In the rows, zero is written as 128.
Families of rows that turns and mirrors carry onto each other, the same ones carrying the whole set onto itself: the rest of each named row's family, in list order:
5 families of 6 rows:
foz: [136 140 159 114 154 156 143 117 124  79 117 135 140 124  99 136]
nebo: [ 90 155 154 121  91 147 143 127 134 119 142 132 142 134 116 107]
Bafa: [131 146 150 151 141 155 132 110 139 103 155 118 118 155 140 143]
firu: [136 126 132 127 171 115 141 144 130 122 133 110 121 154 124 122]
sos: [ 92 103 124 118 113 110 153 135 146 116 122 132 102 141 107 136]
Daki: [136 132 159 107 146 156 143 118 113  75 121 136 124 127 102 142]
velag: [109 106 129 113 135 155  86 113 123 115 137 105 132 133 141 139]
mok: [126 132 150  92 147 136 159 111 112  69 124 114 129 136 109 131]
Pel: [111 103 125 118 148 134 103 114 125 125 140  96 148 130 139 133]
nafo: [ 88 114 126 131 112 110 164 117 157 114 132 124 119 140 115 135]
Nat: [119 146 133 100 146 153 110 132 135  90 121 109  97 170 135 119]
lugim: [111 109 131 124 139 154  90 110 128 120 141 105 141 129 141 141]
Vago: [ 98 133 144 101 100 127 142 156 116 127 130 136 124 133 105 104]
Zifuf: [ 94 109 124 113 113 130 132 143 152 112 108 143  97 141 102 133]
mubi: [120 153 143 125 134 167 115 114 139  89 140 116 103 165 142 134]
kila: [ 83 137 132 133 109 148 130 116 177 105 114 135 125 141 112 130]
mizom: [127 132 126 101 164 126 123 149 130 106 118 107 105 165 125 113]
gasof: [130 144 155 110 158 146 151 113 129  78 117 124 151 128 102 127]
rigo: [ 88 126 129 120 111 149 119 133 167 106 104 145 109 142 105 131]
vafaf: [111 108 129 127 145 144  98 110 129 124 142 101 150 128 140 137]
pibo: [108 100 122 107 145 134  99 117 121 120 136  95 137 134 140 132]
Teve: [139 134 145 152 159 128 146 125 135 122 150 117 127 149 131 136]
dalef: [107 101 123 104 139 144  91 117 119 115 135  99 130 135 141 135]
Pulom: [ 90 155 151 109  92 155 128 139 134 115 130 137 133 136 112 103]
vedu: [131 128 154  95 141 147 151 116 107  69 124 125 119 133 106 140]
lalo: [ 84 131 130 140 109 129 153 107 172 109 128 125 130 141 117 132]
tabe: [126 139 150  99 155 137 159 110 123  74 120 112 145 134 107 125]
mamo: [ 94 144 147  98  96 144 128 153 124 120 124 139 123 136 105 102]
rabez: [ 94 145 152 123  94 130 158 131 126 126 149 129 142 131 115 109]
par: [ 99 133 148 114  99 120 156 146 117 130 143 131 133 131 110 108]

Which other rows belong to the same family as Bafa? firu, Nat, mubi, mizom, Teve
Which other rows belong to the same family as velag? Pel, lugim, vafaf, pibo, dalef
Which other rows belong to the same family as foz? Daki, mok, gasof, vedu, tabe

